128 stands for zero in the data rows.
Here are some points:
array([193, 184, 111, 201, 200, 131, 131, 186, 223, 111, 204, 231, 133,  82, 121, 206,  99, 214, 209, 108, 246, 132,  94, 199, 199, 178, 186, 111, 112, 194, 193, 208])
array([197, 223, 158, 206, 205, 121, 135, 193, 232, 153, 228, 237, 137,  99, 119, 209, 101, 192, 210, 116, 233, 130, 105, 194, 195, 142, 208, 109, 107, 184, 185, 214])
array([175, 233, 162, 197, 198, 131, 127, 194, 220, 186, 211, 226, 128,  91, 129, 193, 110, 199, 200, 111, 223, 137, 114, 193, 194, 139, 197, 117, 118, 137, 138, 207])
array([176, 221, 143, 194, 193, 143, 133, 194, 195, 170, 212, 222, 141,  91, 141, 197, 101, 203, 200, 122, 221, 143, 108, 196, 197, 167, 206, 106, 107, 176, 176, 209])
array([172, 204, 157, 192, 192, 132, 113, 196, 192, 157, 209, 221, 127, 102, 120, 202, 101, 194, 199, 108, 200, 148, 105, 200, 201, 167, 193, 116, 116, 182, 184, 184])
array([169, 194,  58, 189, 189, 139, 137, 200, 214, 173, 206, 216, 123,  77, 127, 194, 100, 183, 192, 112, 213, 128, 103, 187, 187, 221, 205, 108, 108, 203, 203, 203])
array([206, 213, 146, 170, 171, 116, 100, 174, 194, 161, 198, 215, 130, 102, 135, 190, 100, 166, 179, 105, 199, 137, 107, 187, 184, 167, 208, 101, 105, 182, 183, 189])
array([146, 200, 156, 175, 171, 126, 120, 144, 187, 223, 190, 202, 118,  82, 150, 182,  93, 171, 177, 102, 196, 126, 104, 185, 181, 154, 209, 108, 106, 164, 163, 181])
array([170, 186, 127, 172, 171, 114, 122, 182, 190, 174, 182, 194, 105,  64, 157, 195, 100, 164, 165,  90, 163, 135, 128, 168, 166, 173, 195,  87,  90, 152, 152, 197])
array([128, 180, 143, 168, 168, 122, 124, 126, 189, 154, 190, 187, 111, 111, 131, 175, 106, 171, 173, 103, 171, 133, 107, 166, 168, 135, 184, 108, 108, 161, 161, 176])
array([104, 191, 160, 169, 166, 113, 111, 185, 190, 121, 166, 175, 108, 114, 155, 167,  96, 147, 153,  98, 144, 124,  95, 167, 167, 194, 195, 104, 103, 133, 129, 212])
array([100, 144, 179, 169, 168, 131, 116, 140, 165, 152, 166, 157, 108, 112, 122, 159,  89, 166, 153, 100, 148, 129,  91, 178, 180, 165, 193, 104, 104, 128, 129, 165])
array([117, 167, 144, 171, 170, 111, 114, 126, 159, 120, 160, 178, 104, 106, 125, 174,  99, 143, 164,  97, 135, 127,  99, 174, 176, 196, 164,  99, 101, 143, 141, 191])
array([132, 151, 159, 145, 145, 104, 108, 100, 160, 121, 159, 172,  97, 120, 138, 193, 103, 134, 151,  97, 136, 121, 123, 174, 173, 149, 187,  94,  94, 141, 139, 175])
array([136, 162, 176, 160, 159,  95, 112,  96, 151, 119, 135, 153,  95, 124, 160, 165,  92, 127, 132,  90, 105, 123, 113, 162, 164, 181, 175, 104, 104, 135, 133, 186])
array([102, 156, 200, 178, 178, 107, 107, 118, 167, 122, 154, 150,  95, 112, 145, 172, 100, 143, 146,  88,  92, 129, 109, 169, 171, 200, 169,  98,  95, 133, 132, 185])
array([120, 170, 130, 158, 156,  98, 112, 138, 161, 157, 169, 165, 112, 114, 164, 165, 102, 130, 156,  72, 138,  91, 106, 163, 162, 176, 180, 104, 104, 135, 134, 173])
array([114, 127, 169, 160, 160, 124, 115, 141, 161, 130, 172, 171, 104, 105, 127, 161, 103, 162, 157,  92, 138, 127, 101, 173, 173, 137, 171,  92,  94, 161, 163, 166])
array([144, 138, 158, 160, 160, 104, 110, 131, 160,  61, 149, 166, 100, 108, 113, 156,  96, 130, 143,  83, 125, 123, 103, 159, 162, 117, 171, 108, 108, 153, 154, 162])
array([127, 134, 140, 156, 158,  98, 110, 125, 171, 158, 162, 168, 104, 103, 125, 164,  98, 146, 146,  85, 120, 117, 106, 173, 172, 127, 175,  88,  89, 155, 158, 179])
array([136, 144, 141, 166, 166,  92, 110, 122, 156, 178, 174, 169, 110,  94, 122, 168, 101, 159, 165,  98, 140, 117, 115, 160, 160, 163, 169,  99,  99, 174, 176, 176])
array([136, 142, 133, 167, 168,  90, 130, 152, 163, 143, 166, 167, 106, 101, 142, 169, 102, 153, 179,  92, 145, 117,  97, 150, 153, 132, 173,  94,  95, 169, 171, 169])
array([143, 135, 131, 169, 167, 121, 110, 148, 158, 141, 170, 167, 115,  91, 128, 161, 100, 167, 162,  99, 153, 119, 132, 150, 149, 151, 166,  92,  92, 147, 147, 156])
array([121, 124, 155, 158, 159, 108, 106, 160, 157, 154, 162, 162, 102,  95, 127, 163, 100, 166, 147,  91, 142, 113,  98, 149, 149, 140, 172,  84,  82, 166, 165, 184])
array([174, 123, 144, 169, 169,  99, 106, 152, 167, 228, 153, 163, 107,  94, 115, 165,  99, 201, 166,  95, 147, 116, 104, 164, 163, 154, 169, 105, 101, 168, 168, 172])
array([169, 124, 133, 173, 174, 102, 117, 123, 172, 158, 176, 166, 108,  81, 109, 162, 102, 164, 159, 101, 161, 124, 108, 157, 158, 146, 170,  98,  99, 164, 160, 167])
array([155, 146, 116, 175, 174, 107, 103, 157, 167, 125, 152, 175, 111,  97, 130, 169, 101, 166, 173, 100, 175, 112,  97, 152, 153, 119, 170, 114, 116, 167, 165, 158])
array([125, 133, 106, 175, 176, 127, 111, 186, 188, 162, 177, 176, 111,  83, 110, 178, 103, 169, 179, 108, 141, 116, 104, 172, 170, 138, 171,  94,  93, 168, 169, 171])
array([126, 115, 132, 175, 173, 104, 105, 177, 182, 163, 182, 186, 114,  89,  98, 180, 107, 185, 183, 102, 163, 104, 107, 174, 174, 176, 161, 103, 106, 172, 171, 158])
array([152, 131, 180, 181, 179, 106, 111, 207, 181, 171, 186, 187, 110,  88,  91, 177, 104, 166, 189, 105, 165, 110, 115, 164, 166, 132, 181,  93,  95, 173, 174, 181])
array([187, 137, 136, 180, 184,  96, 112, 207, 191, 168, 192, 192, 119,  88,  95, 186, 109, 163, 199, 107, 196, 112,  98, 175, 174, 191, 169, 114, 114, 183, 184, 183])
array([172, 152, 105, 180, 180, 107, 115, 190, 187, 159, 190, 195, 121,  94,  89, 192,  98, 176, 194, 108, 178, 114,  95, 174, 176, 120, 174, 116, 115, 200, 199, 169])
array([159, 138, 130, 184, 184, 102, 111, 182, 181, 154, 181, 172, 109,  99,  89, 173, 112, 182, 196,  95, 156, 101, 131, 165, 161, 104, 178,  82,  82, 155, 154, 180])
array([170, 143, 123, 174, 174, 106, 100, 179, 180, 144, 179, 184, 113,  86, 109, 176,  99, 180, 183, 110, 164, 115, 110, 168, 166, 140, 170, 125, 124, 159, 158, 161])
array([182, 119, 122, 186, 184,  97, 118, 164, 189, 169, 183, 189, 116, 101, 121, 187,  95, 172, 174, 129, 179, 113, 116, 181, 177, 136, 160, 100,  99, 181, 180, 168])
array([218, 141, 130, 176, 175, 104, 113, 169, 178, 150, 180, 185, 111,  95,  94, 177, 103, 168, 188, 111, 189, 131, 121, 176, 172, 144, 176, 104, 103, 174, 175, 178])
array([156, 123, 126, 174, 175, 103, 112, 172, 178, 139, 182, 188, 110,  96, 111, 170, 100, 169, 173, 105, 204, 111, 115, 180, 180, 144, 173, 109, 110, 178, 178, 174])
array([147, 142, 141, 166, 167,  89, 106, 121, 181, 123, 171, 180, 102, 106, 115, 181, 101, 218, 175, 103, 175, 118, 115, 164, 166, 194, 176, 100,  99, 165, 167, 143])
array([147, 140, 138, 175, 176,  98, 120, 142, 174, 150, 175, 180, 111,  80, 119, 184, 103, 137, 170, 109, 159, 118,  75, 157, 155, 217, 175, 103, 102, 156, 157, 171])
array([146, 132, 134, 176, 174, 115, 115, 167, 182, 162, 176, 189, 114,  98, 126, 182,  96, 185, 176, 106, 189, 120, 110, 176, 174, 155, 178,  92,  94, 180, 179, 155])
array([140, 166, 120, 179, 179, 122, 124, 161, 171, 155, 185, 189, 122, 106, 107, 181, 110, 174, 180, 106, 176, 115, 107, 177, 176, 168, 183, 105, 104, 176, 177, 180])
10 more points follow, each with its number after it:
array([147, 145, 136, 176, 176, 117, 111, 154, 182, 150, 189, 189, 108,  89, 116, 179, 102, 176, 187,  99, 215, 122,  99, 168, 169, 139, 167,  99,  97, 169, 168, 174]) 0
array([108, 153, 127, 169, 171, 108, 122, 118, 172, 255, 176, 197, 118, 102, 119, 178, 104, 169, 176, 106, 160, 122,  97, 176, 178, 143, 181, 115, 116, 170, 167, 182]) 1
array([146, 129,  95, 164, 165, 106, 116, 177, 169, 146, 174, 188, 110, 104, 120, 162, 101, 157, 176, 100, 166, 125, 106, 177, 177, 160, 186, 118, 114, 177, 175, 166]) 2
array([135, 162, 150, 163, 162, 102, 110, 150, 157, 129, 182, 184, 103, 102, 112, 174, 101, 185, 166, 107, 168, 118, 102, 180, 179, 101, 169,  93,  93, 180, 180, 175]) 3
array([160, 150,  88, 178, 178, 107, 119, 172, 176, 113, 185, 200, 110, 105, 122, 182, 106, 152, 180, 112, 177, 125, 129, 191, 192, 121, 178,  85,  84, 183, 184, 175]) 4
array([154, 158, 142, 139, 136,  80, 109, 141, 181, 141, 172, 165, 108, 105, 112, 173,  98, 133, 163, 106, 152, 120,  94, 177, 176, 190, 181, 103, 103, 164, 163, 187]) 5
array([107, 146, 186, 162, 166, 101, 110,  95, 148, 152, 162, 169,  99, 113, 121, 162, 101, 143, 145,  97, 125, 117,  86, 164, 163, 120, 176,  89,  89, 154, 156, 180]) 6
array([103, 132, 163, 159, 159, 106, 115, 128, 158, 124, 160, 158,  94, 104, 130, 173,  93, 150, 153,  95, 127, 117, 113, 163, 164, 129, 174,  96,  95, 146, 147, 185]) 7
array([119, 134, 162, 161, 161,  99, 120, 150, 159, 163, 166, 166, 109, 105, 111, 154,  95, 141, 159, 104, 142, 118, 109, 165, 167, 130, 178,  92,  94, 145, 145, 162]) 8
array([126, 145, 153, 160, 160, 106, 106, 150, 157, 154, 161, 163,  99, 106, 133, 158, 102, 150, 158, 108, 122, 118, 104, 174, 173, 144, 164, 100,  99, 158, 161, 162]) 9
Which of these numbered points is nearest to each point below, looking only along the 4 directions in which the first points spread most? Its number follows each.
array([187, 131, 169, 180, 181, 112, 115, 141, 190, 119, 193, 199, 112, 106, 131, 184,  95, 255, 176,  99, 147, 124, 112, 191, 192, 142, 175, 104, 105, 173, 174, 162]) > 4
array([134, 132, 214, 167, 167,  77, 108, 146, 159, 149, 173, 177, 108, 106, 114, 174, 101, 163, 168,  98, 229, 109, 104, 187, 188, 156, 172, 112, 112, 167, 167, 147]) > 3
array([170,  85, 235, 160, 161,  96, 100, 180, 176, 165, 167, 151, 104,  84,  63, 156, 108, 154, 181, 100, 145,  83, 101, 171, 170, 105, 139, 118, 117, 169, 170, 127]) > 3
array([104, 135, 153, 157, 157,  98, 109, 137, 153, 162, 152, 159,  94,  92, 107, 166,  95, 143, 155,  97, 131, 121, 102, 152, 154, 179, 167,  93,  93, 152, 154, 158]) > 9
array([139, 158, 146,  90,  90, 161, 170,  92, 103, 161,  97, 108, 169, 169, 166, 124, 174, 114,  92, 165, 172, 159, 175,  86,  86, 128, 105, 168, 167,  88,  87, 107]) > 6
array([154, 137, 137, 171, 170, 107, 105, 139, 176, 204, 186, 174, 111,  99, 105, 173,  99, 183, 170, 102, 166, 116, 110, 149, 150, 141, 179,  89,  88, 185, 186, 165]) > 1
array([130, 139, 115, 155, 154, 104, 104, 112, 168, 132, 165, 170, 104, 110, 128, 176, 106, 164, 160,  88, 153, 116,  79, 139, 140, 183, 181, 101, 102, 165, 167, 192]) > 5
array([131, 146,  95, 176, 177, 107, 114, 150, 181, 147, 174, 176, 112,  93, 116, 171, 103, 222, 187, 105, 172, 111, 139, 172, 170, 162, 174, 100, 104, 157, 157, 136]) > 2
array([112, 134, 171, 162, 162, 105, 113, 110, 148,  85, 149, 158, 102, 114, 125, 154,  96, 149, 119,  91, 167, 112, 120, 141, 138, 159, 163, 113, 112, 144, 143, 171]) > 7
array([114, 140, 149, 155, 152, 114, 103, 216, 152, 148, 166, 159,  97, 102, 121, 161,  93, 151, 155, 101, 122, 116, 110, 162, 162, 123, 166,  93,  95, 135, 134, 148]) > 8
array([147,  91, 152, 151, 149,  90,  91, 148, 137, 147, 146, 127,  96,  92,  71, 146, 106, 126, 161,  89, 110,  81, 102, 162, 163, 112, 127, 127, 127, 169, 169, 124]) > 8
array([181, 167, 132, 177, 175, 102, 118, 167, 174, 152, 183, 192, 117,  99,  90, 178, 101, 190, 186, 104, 177, 111, 115, 171, 172, 142, 176,  99,  97, 185, 186, 174]) > 0
array([134, 138, 133, 166, 166,  96, 111, 130, 168, 136, 181, 187, 106,  88, 125, 167, 109, 175, 162, 106, 148, 115, 105, 176, 175, 159, 163, 104, 103, 136, 132, 192]) > 5
array([113, 157, 110, 171, 171, 108, 113, 183, 166, 121, 159, 180, 107,  99, 114, 170, 102, 163, 180, 101, 206, 110, 102, 162, 165, 166, 174,  99,  98, 169, 169, 159]) > 2
array([109, 125, 137, 184, 183, 102, 107, 150, 171, 110, 186, 167, 100, 117, 115, 162, 100, 180, 159, 103, 141, 116,  71, 177, 178, 155, 174, 113, 112, 162, 161, 147]) > 5
array([153, 140,  89,  91,  93, 166, 171, 128,  99, 116, 100, 111, 175, 179, 174,  94, 170, 124, 102, 175, 132, 181, 174, 100, 100, 142, 107, 171, 171, 131, 130, 117]) > 7
array([176, 171, 151, 199, 201,  89, 133, 184, 197, 183, 199, 211, 134, 100, 106, 194, 102, 204, 196, 111, 221, 115,  95, 185, 184, 146, 190, 122, 122, 169, 170, 199]) > 0
array([ 99, 113, 191, 143, 142,  90,  97, 130, 133, 188, 142, 116,  92, 122, 114, 128,  94, 105, 120, 106, 116,  88, 101, 132, 133, 111, 150, 108, 105, 113, 114, 151]) > 6
array([139, 110, 135, 134, 134, 113,  82, 130, 131, 225, 115, 121,  90, 100,  67, 114, 104, 134, 142, 121, 101,  91, 114, 129, 126,  62, 102, 142, 141, 139, 140,  86]) > 8
array([133, 153, 152,  88,  91, 161, 160, 114,  97, 168,  97,  99, 171, 158, 170,  95, 172, 106, 103, 167, 125, 174, 170,  79,  79, 119, 111, 169, 170,  98,  95, 115]) > 6
array([151, 139, 128, 160, 161,  94, 112, 143, 150,  55, 154, 165, 101, 106, 106, 165, 102, 156, 163,  95, 116, 125, 112, 163, 163, 172, 165,  98,  98, 169, 169, 154]) > 5
array([111, 151, 139, 171, 173, 104, 116, 120, 160, 136, 185, 177, 102, 107, 126, 164,  96, 160, 158,  93, 126, 111,  99, 144, 145, 152, 174,  60,  58, 153, 153, 177]) > 9
array([150,  77, 105, 169, 168,  98,  98, 151, 153, 135, 150, 145,  92,  89,  87, 153, 113, 130, 165,  95, 157,  93, 113, 144, 142, 102, 146, 108, 106, 163, 161, 117]) > 8
array([164, 169,  70,  82,  82, 167, 158,  97,  95,  67,  92, 105, 172, 182, 195,  97, 179, 151, 120, 176, 135, 173, 163, 107, 107, 117, 114, 165, 165, 117, 117, 111]) > 7
array([154,  54, 127, 162, 163,  87,  95, 154, 156, 162, 164, 146, 104,  80, 114, 153, 107, 173, 171,  94, 158,  96, 141, 163, 161, 153, 141, 131, 132, 171, 172, 136]) > 2
array([143,  95, 128, 150, 148,  90,  87, 148, 130, 206, 151, 126,  91,  89,  70, 129, 106, 155, 148,  89, 100,  86,  77, 148, 152, 115, 114, 130, 132, 147, 149, 115]) > 8
array([134, 133, 137, 158, 160,  98, 105, 128, 150, 143, 145, 153,  99, 110, 126, 170, 100, 157, 156, 104, 126, 112, 101, 155, 155, 156, 173, 107, 106, 150, 151, 159]) > 9
array([172, 172,  85, 186, 184, 124, 116, 188, 188, 150, 204, 194, 122,  95, 111, 183,  97, 214, 188, 113, 168, 122,  91, 180, 182, 167, 186,  90,  91, 173, 177, 194]) > 0
array([187, 166, 122,  72,  71, 194, 173,  97,  75,  82,  97,  98, 170, 192, 176, 108, 183, 111, 103, 175, 143, 184, 191,  48,  49, 173, 105, 209, 208, 133, 131, 123]) > 7
array([ 94, 146, 159,  93,  95, 166, 187, 181, 122, 176,  95, 107, 189, 150, 178, 112, 181,  96,  98, 167, 134, 169, 180,  89,  86, 139,  98, 162, 158,  76,  78,  96]) > 6
array([149,  88, 141, 146, 146,  93,  97, 140, 159, 152, 155, 137,  96,  91,  89, 151, 106, 132, 163,  97, 105,  98, 103, 108, 108, 111, 142,  93,  92, 162, 159, 153]) > 8
array([ 95, 126, 172, 152, 150, 112, 103, 117, 142, 213, 149, 141,  91, 121, 135, 145,  94, 133, 139,  90, 128, 124, 109, 146, 145, 151, 158, 100,  98, 132, 132, 156]) > 6
array([152, 126, 130, 161, 161, 101, 117, 190, 178, 157, 169, 182, 112,  92, 125, 176, 113, 159, 176, 110, 144, 111, 116, 174, 175, 152, 168,  97,  96, 177, 177, 194]) > 2
array([126, 147,  89,  91,  93, 181, 174, 128, 106,  55,  96, 102, 178, 182, 185, 122, 179, 115, 102, 180, 124, 179, 168,  95,  96, 120, 105, 175, 174, 102, 106, 119]) > 7
array([113, 137, 150, 153, 152, 110, 108, 118, 167, 161, 169, 174, 103, 131,  85, 167,  99, 141, 148, 103, 115, 119,  86, 174, 173, 135, 160, 104, 104, 179, 178, 153]) > 9
array([158, 150, 133,  82,  80, 172, 183, 137, 101,  65,  91, 103, 193, 168, 171, 108, 186,  96,  96, 170, 165, 180, 141, 122, 125, 120, 104, 177, 176,  90,  89, 104]) > 7
array([194, 198, 141, 188, 190, 118, 125, 193, 226, 151, 211, 222, 127,  92,  96, 198, 110, 176, 207, 114, 225, 125, 104, 190, 190, 184, 192, 114, 113, 195, 197, 224]) > 0
array([160, 161,  75,  83,  83, 184, 173, 127, 100,  99,  85, 124, 194, 184, 185,  99, 185, 147,  98, 183, 135, 189, 163,  96,  95, 128, 109, 194, 195, 105, 105, 124]) > 7
array([120, 136, 133, 144, 140,  99, 105, 123, 173, 160, 181, 152, 104,  98, 117, 143,  99, 145, 160,  91, 152, 115, 119, 154, 152, 152, 167,  84,  84, 147, 148, 149]) > 9
array([168,  58, 159, 168, 168,  92, 102, 164, 164, 110, 160, 148, 109,  86,  73, 159, 128, 139, 181, 103, 125,  93, 110, 146, 146, 133, 148, 118, 118, 179, 180, 134]) > 2
array([146, 104, 113, 137, 137, 108,  88, 113, 121,  68, 117,  98,  93, 106,  74, 122, 102, 119, 135, 112,  91,  96, 125, 112, 111, 125, 112, 123, 121, 135, 136,  52]) > 7
array([142,  76, 123, 150, 150,  87,  96, 170, 160, 147, 152, 141,  97,  96,  74, 161, 103, 142, 159,  93, 141,  95, 104, 152, 149, 148, 137, 107, 107, 179, 177, 152]) > 2
array([152,  74, 109, 142, 143, 101,  98,  99, 140, 128, 147, 146, 106,  99,  87, 149, 106, 140, 152,  94, 123,  94, 102, 145, 145, 225, 149, 113, 115, 156, 155, 135]) > 5
array([163, 165, 100,  85,  89, 181, 155, 143,  90,  67,  97,  99, 169, 187, 171,  98, 161, 102, 100, 169, 165, 176, 171,  90,  90, 114, 111, 232, 233, 110, 108, 116]) > 7
array([122, 129, 107, 104, 106, 135, 112,  81,  95,  91, 121, 103, 124, 193, 118,  88, 127, 116, 112, 139, 166, 152, 126, 122, 124, 113,  99, 159, 159, 128, 127,  95]) > 7
array([116, 183, 133, 168, 167, 118, 110, 151, 184, 131, 192, 185, 112,  97, 112, 177,  98, 180, 181,  91, 172, 117,  92, 181, 183, 135, 189, 105, 103, 161, 164, 174]) > 0
array([152, 153, 127, 167, 168,  88, 112, 148, 165, 136, 154, 172, 105, 106, 127, 171,  94, 170, 161,  93, 150, 116,  97, 157, 159, 134, 169,  96,  93, 161, 161, 139]) > 9
array([181,  52, 141, 158, 157, 101,  94, 152, 147, 221, 145, 137, 102,  96,  87, 156, 103, 127, 168,  90, 118,  93,  98, 152, 152, 137, 127, 110, 112, 157, 157, 127]) > 8
array([142, 144,  96,  86,  88, 189, 171, 166,  97, 103, 101, 101, 176, 180, 183,  92, 177,  54, 105, 182, 147, 181, 210,  97,  96, 132, 112, 169, 173, 130, 128, 124]) > 7
array([159,  71, 145, 156, 154,  95,  91, 127, 150, 147, 160, 120,  97,  99,  49, 155, 120, 141, 169, 102, 110,  84, 117, 165, 163, 128, 128, 111, 110, 187, 184, 138]) > 8
array([168, 148, 132, 100, 102, 148, 112,  85,  81,  61, 105, 112, 124, 149, 115,  93, 112, 134, 115, 139, 146, 151, 127, 127, 127,  69,  87, 167, 169, 159, 159, 121]) > 7
array([ 70,  96, 116, 160, 161,  98,  87, 120, 132,  89, 125, 132,  88,  80,  93, 131,  94, 135, 149,  94,  89,  78, 123, 132, 132, 128, 116, 119, 119, 141, 143, 109]) > 7
array([213, 177, 110, 197, 196, 119, 125, 194, 215, 180, 221, 224, 129,  93, 100, 207, 117, 209, 218, 115, 255, 125,  87, 199, 199, 163, 202,  97, 100, 205, 205, 222]) > 0
array([150, 154, 155, 170, 171,  95, 114, 174, 171, 136, 170, 177, 106,  99, 102, 170, 101, 209, 172,  81, 165, 119, 101, 172, 172, 147, 200,  99,  99, 171, 172, 153]) > 0
array([155, 169, 120, 172, 173, 105, 111, 147, 157, 157, 181, 177, 104, 102, 141, 183,  92, 174, 173, 109, 166, 115, 112, 176, 176, 255, 182,  89,  90, 215, 213, 169]) > 2
array([190, 148,  38,  88,  87, 174, 157,  96,  86, 114,  98, 101, 164, 201, 174,  78, 164, 121, 107, 169, 127, 181, 143, 104, 102,  97, 107, 169, 169, 118, 121, 123]) > 7
array([134,  87, 137, 136, 137,  94,  76, 122, 130, 178, 130, 117,  96,  72,  88, 138,  99, 118, 152,  96,  89,  84, 125, 138, 137, 114, 122,  98, 100, 144, 146, 129]) > 8
array([117, 133, 146, 154, 154, 112, 107, 163, 145, 155, 153, 163,  96, 112, 117, 151,  97, 161, 146,  94, 117, 118,  86, 127, 127, 163, 159,  99,  98, 150, 150, 162]) > 9
array([110, 123,  63, 107, 104, 142, 134,  90, 109,  84,  89, 104, 147, 125, 132,  89, 128,  98, 101, 145, 111, 137, 120,  93,  95, 135,  97, 167, 166, 117, 116,  94]) > 7
array([136, 100, 102, 132, 132,  96,  91, 135, 116, 108, 114, 112,  86, 101,  65, 134, 101, 105, 147, 107,  58,  91, 131, 142, 145, 134, 118, 135, 138, 144, 144,  95]) > 7
array([108, 101, 106, 133, 132, 106,  75, 113, 111,  98, 114, 122,  98,  79,  96, 123, 103, 129, 134, 108, 142,  83, 112, 127, 128, 105, 109, 140, 138, 136, 139, 124]) > 7
array([132, 139,  91,  94,  94, 159, 161, 101, 105, 161,  91,  97, 159, 177, 168, 102, 167,  96, 100, 161, 133, 153, 163,  81,  84,  62, 104, 127, 128,  97,  97, 110]) > 6
array([191,  86, 107, 152, 151,  85,  94, 144, 152, 170, 135, 137, 102, 100,  70, 147, 104, 168, 171,  95,  99,  81, 122, 151, 152, 109, 131, 131, 128, 173, 171, 139]) > 8
array([118, 169, 116,  98,  96, 173, 154, 118, 102, 152, 102, 108, 162, 159, 181, 104, 163, 120,  94, 180, 133, 160, 158,  96,  99, 129, 101, 153, 151,  71,  70,  80]) > 6
array([ 97, 110, 194, 140, 138, 111,  98, 105, 127, 131, 122, 107, 102, 142, 150, 132,  85, 104, 120, 100,  92, 108,  96, 142, 145,  85, 149, 105, 104, 122, 122, 127]) > 6
array([138, 111, 144, 145, 146,  91, 103, 150, 138, 183, 132, 143,  94, 111, 121, 143,  92, 134, 139,  92,  96, 113, 108, 169, 168, 119, 154, 101, 102, 140, 140, 151]) > 8
array([129, 126, 109, 142, 142, 111,  85, 179, 142, 143, 131, 121, 104, 121,  71, 144, 104, 134, 154,  93,  84,  80, 115, 134, 135, 100, 126, 116, 115, 165, 163, 119]) > 8
array([110, 111,  82, 106, 106, 162, 164, 140, 124,  48, 104, 105, 159, 144, 149, 100, 158,  95,  87, 155, 160, 133, 153,  95,  95, 118,  98, 129, 129,  97,  96, 102]) > 7
array([106, 135, 168, 153, 153, 110, 102, 116, 143,  59, 147, 132,  91, 114, 130, 148,  95, 132, 138,  95,  90, 122, 115, 139, 139, 152, 166,  95,  95, 134, 134, 164]) > 7
array([ 62, 135, 175, 105, 105, 152, 152, 148, 116, 127, 124, 109, 151, 131, 157, 105, 158, 111, 112, 156, 116, 141, 135,  89,  88, 130, 100,  99, 100,  75,  75,  86]) > 6
array([152,  78, 125, 159, 157,  91,  93,  95, 164, 150, 160, 151, 109,  92,  85, 157, 105, 145, 170,  97, 135,  94, 105, 165, 166, 142, 143, 116, 117, 167, 167, 153]) > 9
array([124, 146,  90,  87,  89, 210, 184, 139, 109,  86,  91,  96, 156, 178, 169, 107, 175, 126, 100, 172, 140, 183, 176,  89,  88, 149, 101, 140, 140,  96,  93, 127]) > 7
array([158, 158,  63,  95,  93, 176, 178, 122, 101,  60,  95, 107, 170, 197, 179, 101, 177, 139,  91, 171,  78, 180, 185,  94,  92, 114, 105, 159, 161, 119, 118,  97]) > 7
array([ 50, 122, 116, 112, 115, 130, 165, 193, 118,  79, 130, 100, 159, 148, 140, 107, 158,  82,  99, 154, 137, 137, 149, 112, 112, 149,  90, 130, 128, 102, 100,  91]) > 7
array([162, 148, 201, 162, 164,  88, 106, 124, 163, 108, 161, 157, 101,  99, 121, 163, 100, 141, 154,  96, 117, 115, 111, 166, 167, 130, 165, 106, 107, 134, 135, 157]) > 7
array([164,  78, 146, 133, 135, 114,  84, 127, 118,  89, 145, 118,  89,  88,  64,  98, 110, 150, 145, 104, 107,  86, 111, 138, 138, 105, 115, 130, 130, 156, 158,  93]) > 7
array([128,  90, 108, 149, 150,  91,  90, 119, 136, 124, 128, 132,  97,  95,  94, 141,  93, 115, 134,  92,  90,  90, 115, 159, 157, 132, 133, 103, 101, 131, 132,  82]) > 7
array([103, 137, 156, 153, 154, 100, 105, 117, 136, 121, 142, 143,  87, 111, 114, 153,  97, 126, 143,  89, 109, 121,  95, 157, 163, 154, 164,  98,  99, 134, 133, 151]) > 7
array([136,  73,  81, 144, 143, 104,  88, 124, 132, 110, 136, 115,  90, 118, 106, 154, 103, 106, 146, 116, 109,  96, 102, 136, 140,  94, 137, 109, 106, 143, 146, 125]) > 7
array([155,  77, 117, 177, 178,  98,  99, 142, 155, 151, 155, 147, 114,  97,  94, 157, 111, 162, 164, 101,  83,  92,  83, 143, 146, 164, 151, 112, 114, 177, 174, 151]) > 9
array([ 74, 117, 164, 101, 103, 131, 180, 173, 124, 134,  97, 108, 170, 144, 159, 125, 176,  99, 101, 163, 139, 148, 181, 100,  99,  84,  90, 144, 145,  87,  87, 105]) > 6
array([129, 150,  84,  93,  91, 173, 180, 148, 112,  94,  99, 105, 177, 180, 173, 107, 190, 122,  98, 171, 161, 171, 168,  97,  97, 114, 111, 165, 164,  92,  90,  99]) > 7
array([121,  95, 140, 152, 151, 112, 110, 109, 144, 135, 138, 159, 100, 103, 135, 158, 100, 144, 143,  91, 124, 115, 112, 150, 147, 131, 159, 108, 109, 150, 149, 153]) > 7
array([117, 131, 159, 155, 156,  93, 100, 117, 138, 156, 176, 161,  92,  94,  95, 162,  96, 139, 152,  89, 134, 113,  98, 161, 161, 161, 166, 127, 130, 138, 136, 162]) > 9
